Families of rows that turns and mirrors carry onto each other, the same ones carrying the whole set onto itself: the rest of each named row's family, in list order
4 families of 5 rows
j_564: [  3   5  15 -19   6  -5  -3   9  -8  -2   5   0 -25  20  19  36  44 -31
 -37 -43   6   3 -17  -5 -21 -34]
j_357: [ -8   6 -14  15   6   5  18  -2  22  -4 -30  -7   4   3  -9 -15 -24  16
  11  16  19  15  -4 -24   7  24]
j_907: [ -4  14  17 -19  18   8 -20 -16 -27   7  -4   0  -5   1  18  38  44 -34
 -29 -32  11 -22 -20  -9 -15 -43]
j_962: [ 10   5  24  -9  21 -12   9   3 -32  11   2 -10 -29   3  19  37  34 -17
 -30 -24  13 -19 -18  12 -25 -48]
j_236: [-30  10  18  -3  20  -9   9 -32  16   0 -34  14 -13  -3   9  18 -34   3
   4  46  19  10   8  10  14  -1]
j_942: [  7  14 -16  12   1   9  20  24   8 -10 -12 -27  -8  19   5  -9  27  -8
   0 -21   4   7 -22 -36  -5   5]
j_446: [ 12 -10 -17  35  22  -9   0   2 -13   5 -25  -3  22   1  -5 -25 -18  20
  -8 -12  15   4 -14 -27   7  20]
j_934: [  0 -17 -11  17  11   1  -2 -12  21  -3 -29  15  17  11 -15 -19 -24  21
 -16  -6  18  20  -8 -21   1  28]
j_316: [ 28  -2  -3  15   8   1   6  21 -29   1  -5 -24  -1   5  10   3  22   4
 -20 -43   8 -13 -30 -28 -16 -10]
j_104: [-20   4  23 -25  31  -9 -18 -41 -14  14  -8  29  -4 -15  15  51  -4 -24
 -12   8  20 -17   3  23 -10 -34]
j_990: [-18   2  30  -6  40 -32   4 -30 -19  19 -18  18 -20  -1  10  30   0 -14
 -23  21  22  -9   3  39  -7 -42]
j_643: [-15  -8   1  -5  35  -4  -3 -40   9  11 -18  38  15 -15  -9   6 -34   4
   7  25  22  -6   7  19 -11   3]
j_577: [  9   1 -10   4  17  19  -9   4 -13  -2 -13 -12  15  12  -5 -12  46 -13
 -19 -42   5 -15 -27 -31 -20  -5]
j_599: [-27 -10  18   1  31 -20  -7 -40  14   1 -29  40   0   6   2  11 -31   6
 -21  25  18  16   9  21   8   6]
j_533: [ 17  -7 -11   6  -3  10   2  21   6  -5  -9 -10   2  22  -4  -3  23   0
 -25 -47  12  12 -24 -37 -14   4]
j_694: [ -6  26  19  -9   8  -3  11   9  -8  -8  -3 -24 -30  19  32  30  47 -31
 -15 -18  -4  -5 -22 -12  -5 -27]
j_465: [-23   1  36 -21  26 -24  -8 -27   1   5  -9  34 -26  12  20  46  10 -27
 -30   3  12   8   2  32  -8 -34]
j_364: [-30  23  39 -19  19 -16   3 -26  -4  -3 -17   3 -33   2  31  46  10 -25
 -13  23   6  -3  -4  19   5 -30]
j_978: [  3 -11 -19  15  29  15   4 -13   9   1 -22   9  31   5 -22 -36  -3  12
   3  -6  12  -5 -11 -16 -19  23]
j_609: [-16  -6   4  20  40 -30  -2 -33  -7  21 -37  24   8  -5  -3  -7 -33  10
  -8  30  23   6   6  13  13  -1]

The rest of the family of j_465: j_564, j_934, j_599, j_533
The rest of the family of j_978: j_907, j_104, j_643, j_577
The rest of the family of j_236: j_357, j_942, j_694, j_364

Families of rows that turns and mirrors carry onto each other, the same ones carrying the whole set onto itself: the rest of each named row's family, in list order
4 families of 4 rows
j_553: [ -6 -13 -13  16   9 -10 -16  -5 -26  30  16  10  -2]
j_648: [  4 -12  17  -8   0  -4 -18 -26  25   5  24  21  29]
j_210: [-21  -3 -11 -27 -37  -4  12 -24  -8 -39  16   3 -28]
j_233: [ 12   5 -18 -21   7 -35  -9 -15 -29 -45 -16   6  -5]
j_562: [-15  10 -15  -5 -19  16  31  -9 -11 -31  37  -9  -8]
j_824: [-20 -10   0  -5 -28   9  37 -11 -17 -29  25 -15  -4]
j_861: [-25  -7   3 -14 -37   2  13  -5 -25 -27  18 -24 -16]
j_159: [  1   3 -20   0 -17 -30  -1 -12 -18 -56   9  23 -32]
j_351: [ -8  -4  21 -11  -7 -16 -26 -21   2 -12  16  11  54]
j_300: [  3 -35 -22  15  15  -4  -3  19  -1  14  22   9   6]
j_360: [  1  -4 -13 -16  -6   8 -35 -15  16 -26  25  14  47]
j_540: [ -4 -19  -4   7  26 -16 -22   5  19  13  22  22   3]
j_603: [-10 -31 -12  25   6 -18 -12  12 -22  19  27  11   1]
j_376: [  8  -7 -35  -2  -7 -34   8 -10 -25 -61   1  27   6]
j_91: [  9 -10 -15 -12   5 -44  -3  -1 -25 -59  -6  10   1]
j_845: [ -6 -23   2 -14 -16  -3 -28 -19  10 -25  15  14  54]

The rest of the family of j_648: j_210, j_159, j_540
The rest of the family of j_360: j_553, j_233, j_562
The rest of the family of j_603: j_824, j_91, j_845

Families of rows that turns and mirrors carry onto each other, the same ones carrying the whole set onto itself: the rest of each named row's family, in list order
4 families of 8 rows
j_909: [  5  11  15  21 -26   4 -18  52  12  -4  19  27   1  16  14 -17  -8  23]
j_793: [ 18  24   8  13 -13 -22  20  16   3  13  -8  10  13  16 -26 -11 -18 -43]
j_578: [-32  10  -6  10 -17  43  -2  19   1 -23   3 -20  20  20  16  15 -17  -5]
j_840: [  1  29   6   3 -15 -31  17  32  26  12   6  -7  12  23 -21  -1  -6 -41]
j_876: [-11   4  19  16 -25  23  -8  46  22 -18   9  27 -10  16   7  -4   6  18]
j_778: [-11  -9   1  -1  21  11 -18  16  13  -4  26  -3  19   5  15  24  10  36]
j_411: [-42  -1  -2   6  -4  36 -11  31  -2 -35  16  -9   7  -1   9   8  -6 -15]
j_547: [ -5  -3 -30  27 -21  38 -35   8  -4  -4   4  -5   4 -18 -11 -29   0  10]
j_48: [  5   8  10  29 -20  15 -17  58  17   0  12  14   6  19   9  -8  -1  26]
j_702: [ 44  -6 -11  13 -16 -17   4 -14   8  13 -24   8  -9   7 -24 -10  17  -7]
j_961: [  9   1 -19  -2  19 -33  -5   4  20  27  17 -16  12 -11 -33   0  16 -23]
j_163: [-13 -22  -2   3  13  16 -26  21  14 -17  25   8  -6 -10   7  12  26  30]
j_303: [  8 -20 -16  -6 -14 -24  13  -6  15 -31 -28 -16   2  17   3  24   3 -31]
j_266: [-26  -1 -14  14 -22  27 -16  23 -12 -37  10 -21  12  11  23  -3 -17 -15]
j_658: [-25   4 -12  23 -14  32 -16  37  -7 -32   8 -29  15  17  16   3 -11 -12]
j_421: [ -4  -4 -26  34 -14  44 -35  22   2   4   2 -14   7 -16 -15 -19   5  13]
j_181: [-13  -1 -24  19  -9  54 -21  -2   9  11  -1  -8  13 -12 -16  -7   0  20]
j_456: [ 27   3 -21  14 -33 -10   2  -3  31  15 -24  -9 -14  14 -26 -14  24 -15]
j_167: [  4 -12 -12  -4  26 -37  -5   2  19  13   3   5  22 -24 -33  11  -1 -22]
j_929: [ 27 -15 -19  13 -30 -10   4 -10  27   4 -42  10  -6   0 -29  -7  10 -12]
j_254: [-22   0 -13  22 -11  49 -26  23  11   1   8  11   0 -21 -22 -18   6   5]
j_285: [ -2 -16  -7  12  19   3 -32  33   7 -12  30 -12  10  -1  15  11  16  32]
j_14: [  3  13  10   6 -12 -31  15  32  25   7 -12  20  23   9 -26   1 -25 -38]
j_192: [ -3  24  18   5 -14 -35  15  20  22   9 -19   5  21  15 -25  -3 -17 -33]
j_513: [ 24  -5  -4  -1  -8 -32  21  -8  -1 -21 -15 -12   0  30   6  18   9 -30]
j_768: [  1 -15  -5   4  16  -6 -33  25   2 -13  36   2   7  -7  17   4  11  32]
j_529: [ 10  -8 -21  -6 -10 -25  10  -6  17 -17  -9 -36  -7  26   3  17  22 -32]
j_646: [ 16  -3 -13  -1  26 -31   3 -11  -8  11   7 -10  17  -9 -29   4   2 -32]
j_866: [ -1  -7  -5  -6 -10 -32   8 -13  16 -25 -31 -23   7  20   1  23  10 -24]
j_469: [ 23  -2  -6  13 -26 -14  -2 -15  26  11 -45   3  -4   3 -30  -8  13  -5]
j_80: [  0  16  17  17 -21  24  -6  38  26   8   9  24  12  20   6   0  -7  35]
j_604: [ -1   0  -6  -5  22 -39  -7  -8  16  17  -4  -9  24 -20 -35   8   6 -18]

The rest of the family of j_421: j_48, j_658, j_285, j_192, j_866, j_469, j_604
The rest of the family of j_14: j_909, j_547, j_303, j_266, j_167, j_929, j_768
The rest of the family of j_513: j_793, j_876, j_411, j_702, j_163, j_254, j_646

Families of rows that turns and mirrors carry onto each other, the same ones carrying the whole set onto itself: the rest of each named row's family, in list order
3 families of 5 rows
j_763: [ 29 -14  -7  13   5   0 -32   7  -9   9]
j_10: [ -8  16  -8 -25  49  -6   2 -13   5 -39]
j_399: [ 24  13  -3  16  -8 -10 -35   2  -9  10]
j_173: [ -5   0   6 -21  50  11 -14  -8  -4 -38]
j_157: [  5 -39 -16  -8  25   4 -24  16  12   6]
j_657: [-20  29 -30  -7  32 -22  18  -7   6 -14]
j_205: [-24  36 -27  -9  17   3  24  -2   1  -9]
j_359: [-12  40 -24 -19  14 -36  13   4   2  -7]
j_579: [ -3 -27 -17 -15  13  24 -18   6  26   5]
j_375: [ -6  19  14 -26 -16 -13  16  18  -4  13]
j_858: [  6 -34 -10 -13  43   9 -14   0  11 -14]
j_341: [ -3  21  11 -29  -3 -39   4  20  -7   6]
j_650: [ 21  11   6  10 -18  12 -23  -5   3  10]
j_783: [ 14  19   3 -16 -12 -33 -12  23 -17  13]
j_262: [-14  10   2 -32  34  29  -8  -2   2 -33]

The rest of the family of j_763: j_10, j_359, j_858, j_783
The rest of the family of j_205: j_579, j_375, j_650, j_262

Families of rows that turns and mirrors carry onto each other, the same ones carrying the whole set onto itself: the rest of each named row's family, in list order
4 families of 4 rows
j_276: [-46   6 -35  14  -3 -11 -31 -24 -15  58 -25 -33  14   7  24  28  -7  14
   4  34  21  -7  -4   2 -59  46 -16   3 -36  21  -6  -1  10]
j_355: [-38  32  13 -12 -12  22 -35   6   7  33  11  -5  12   8  -5  -1 -12  41
 -16  25  40 -31 -11 -10  -3  34 -30 -12  -8 -20  10  19 -12]
j_872: [  4 -39 -19  -1  15 -32 -17 -21 -24  40   9 -12  30 -22  -4  -6  11  22
  -9  -4  26  31  25  -3  31  28  31   7 -33   7  28   9  16]
j_835: [-45  -4 -45   5 -14 -38 -24 -26  -9  73 -28 -25  26   4   6  24 -32  20
 -12  41  37  -3  14  -7 -51  41 -17  11 -17   9  11   9   7]
j_280: [-42  18   3 -19 -14  25 -35 -17  21  29  25   0   3  15   0 -13 -11  19
 -28  31  35 -21  -6  -8  -2  37 -28 -25 -14 -18  10  19   1]
j_841: [-27   4 -28  23  10 -17 -38   5  39  32 -47 -25  22   3  12 -31  14  23
 -17 -18  18   4  23  13  -2 -12  36 -24 -11  -5  -4 -12  -7]
j_188: [-25  10 -17  12  28  -6 -46   3  23  27 -55 -22  24  -2   1 -45  10  20
 -27 -13  19 -12   2   6  12  -4  30   0  10  -1  23   3  -6]
j_32: [  3 -26 -24  -3  21 -16 -34 -23 -28  41   6   6  19 -33   5  -3  15   5
 -26  10   8  26  21  16  35  42  32  -4 -11  12  43  -2   0]
j_450: [-42  18   0 -19 -25  21 -55 -11   8  32   6  -2   3  21 -15 -17 -11   8
 -24  26  44 -19  -9 -15   2  44 -33 -19 -12 -24  19  16  -3]
j_136: [  4 -34 -31  -7  13 -19 -25 -27 -26  37   9  -8  32 -31  -8  -3  12  15
 -16   3  22  31  30  14  35  34  24  -4 -34   8   6  -5  14]
j_387: [-32  -7 -45   8  -5 -38 -39 -28 -22  50 -25 -11   9   9  12  37 -24  30
   6  27  23   7   5 -18 -47  50 -22  10 -25  -2   0  23  13]
j_594: [-32  -1 -47  12  -6 -40 -27 -41   2  62 -28 -17  14   7  18  32 -20  14
  -4  37  23  -8   9 -14 -56  48 -17   0 -19  13  14  13   1]
j_491: [-24   1 -19   7  41 -13 -53  20  18  27 -41 -32  32   2   6 -29   5  20
 -21 -24  13 -13  12 -12  -1  -2  30 -24  -9  -2  12  -8 -28]
j_524: [  4 -34 -28 -19  15 -33 -32 -17  -9  61 -10  -4  22 -18 -10   1   7  18
 -17  -4  16  31  41  11  31  48  30   7 -21  16   9  -2  18]
j_297: [-39  15 -13 -18 -13  16 -31 -31   9  25  16  22   3  15  -8   1 -14  42
 -16  28  49 -16  -7  -9  -3  40 -17 -23  -7 -39  23   9 -14]
j_238: [-23  12 -38  23  35 -10 -44   8  16  21 -50 -30  27   7  -3 -22  13  19
 -20 -13  16 -12  10   3   7 -11  26 -18  -2  -4  19 -14 -26]

The rest of the family of j_355: j_188, j_387, j_524
The rest of the family of j_872: j_835, j_450, j_491
The rest of the family of j_297: j_276, j_841, j_32

Families of rows that turns and mirrors carry onto each other, the same ones carrying the whole set onto itself: the rest of each named row's family, in list order
5 families of 4 rows
j_243: [ 50 -12   5  29 -13 -27  15   9  37  10 -32  61  14  -5 -34  13  48 -12
  23  11   1 -24   6  34  20  -6  24   2 -30  -7  36  15   4  -4]
j_382: [-10  40 -17  14  24 -10 -10  -2  22 -26 -40  27 -18 -21   3  15  26 -55
 -11 -13  28  -5  35 -11  24 -21  24  16   1  -2  62 -10  39  35]
j_177: [ 62 -14   8  22 -15 -25  11   3  35  17 -34  50  16   1 -37  21  48 -13
  14   0   1  -9   3  28  26 -10  30   3 -25  -1  47  15   9  -9]
j_749: [ -7  32 -24  26 -12  -3  -7  32  35  -7 -22  35  47  24 -32   9  -6  13
  22 -58 -21 -26   0   7  27 -39  39  -2  13  19  61  32  10  41]
j_684: [ -3  35 -23   4  14 -10  -6  10  33 -25 -43   8 -17 -22  -8  34  33 -42
  -8  -1  26 -14  33 -15  25 -19  23  14 -12   7  68 -20  43  38]
j_732: [-27   4 -11   2  10  -9  -5 -33  36   4 -25  20  44  22 -11  34   4 -18
   6 -23  15 -47 -25 -18  22 -31   2 -24   7 -28  25 -23  22  -3]
j_770: [ -6  32 -16  12  29 -24  -5  -1  19 -33 -37  11 -18 -15  -5  14  23 -54
  -8  -6  33  -1  40 -13  24 -21  27  16  -7   7  63  -1  20  37]
j_869: [ -8  52 -10  15  20  -7 -18   7  22 -25 -33   8 -14 -24  -4  19  29 -50
 -20 -11  25  -3  34  -5  29 -23  29  14  -7   8  60  -1  29  37]
j_532: [ 42 -11  20  18  -8 -41   6  -1  38  18 -30  60  12   6 -39  23  49  -9
  24   2   6  -9  -6  28  43  -4  19  22 -17   0  52   5  -4  -4]
j_18: [ 15  40 -36  20 -16  -3  -8  43  39 -15 -35  28  33  24 -34  -3 -10  -2
  25 -59 -14 -22   7  11  33 -34  46  -8   0  11  41  28   6  40]
j_993: [ -2  32 -29  24 -11 -11   1  38  39  -9 -25  30  36  23 -23   8  -6  10
  35 -58 -23 -21  -1  18  35 -33  35   6  -6  22  58  27  -1  45]
j_62: [  9  20 -14  22 -14 -10 -13  35  45 -17 -33  33  37  19 -33   1   5  12
  36 -66 -21 -29   7   9  31 -35  48   1   1  19  42  32  -7  35]
j_323: [-26  -1  -6   4   4 -19 -10 -29  31  -2 -23  10  39  28 -18  38   0 -29
   8  -7  20 -52 -19 -17  20 -36   0 -22   8 -20  16 -18  13   9]
j_998: [  5  30 -25  13 -22  -6 -10  32  37   1 -29  20  32  28 -20  12  -1   1
  22 -62 -25 -23   3  14  37 -46  38  11   7  30  60  27   4  42]
j_816: [-29  -3  -4  12  13 -16  -4 -32  25  -2 -27  22  45  22 -20  28   3 -25
  17   1   2 -50 -23 -12  29 -34   1 -20   5 -14  14 -22  18  -7]
j_718: [-23  37 -22  -1  29  -8 -14   4  26 -29 -32   7 -12 -20  -1  17  26 -41
  -9  -6  29 -20  35  -6  14 -25  13   8  -9   8  68  -7  40  24]
j_490: [ 53  -2   6  19 -14 -30   7  19  39  21 -39  60  20  -5 -34   9  47 -17
  17  -1   7 -18  -9  26  34  -9  32  19 -15  -4  59  21  -9  -8]
j_729: [-30 -13  -1  -5  12 -14   9 -31  23  -3 -22   9  51  18  -2  30   2 -32
  -8  -6  10 -43  -8 -10  18 -29   9 -13   9 -17  20 -24  23   3]
j_938: [ 51 -23   5  26 -10 -20   3   4  27  11 -38  49  10 -10 -38  26  44 -19
  14   9   5 -20   6  29  34   1  25   8 -27  -5  53  15  -5  -8]
j_784: [-26 -10  -3  10  12  -4   3 -33  27  -4 -13  20  48  27 -13  14 -11 -35
   8 -16  13 -40 -13  -3  11 -35  -9 -12  12 -13  17 -18  20   8]

The rest of the family of j_62: j_718, j_490, j_729
The rest of the family of j_177: j_382, j_993, j_323
The rest of the family of j_532: j_684, j_18, j_784
The rest of the family of j_998: j_243, j_732, j_770

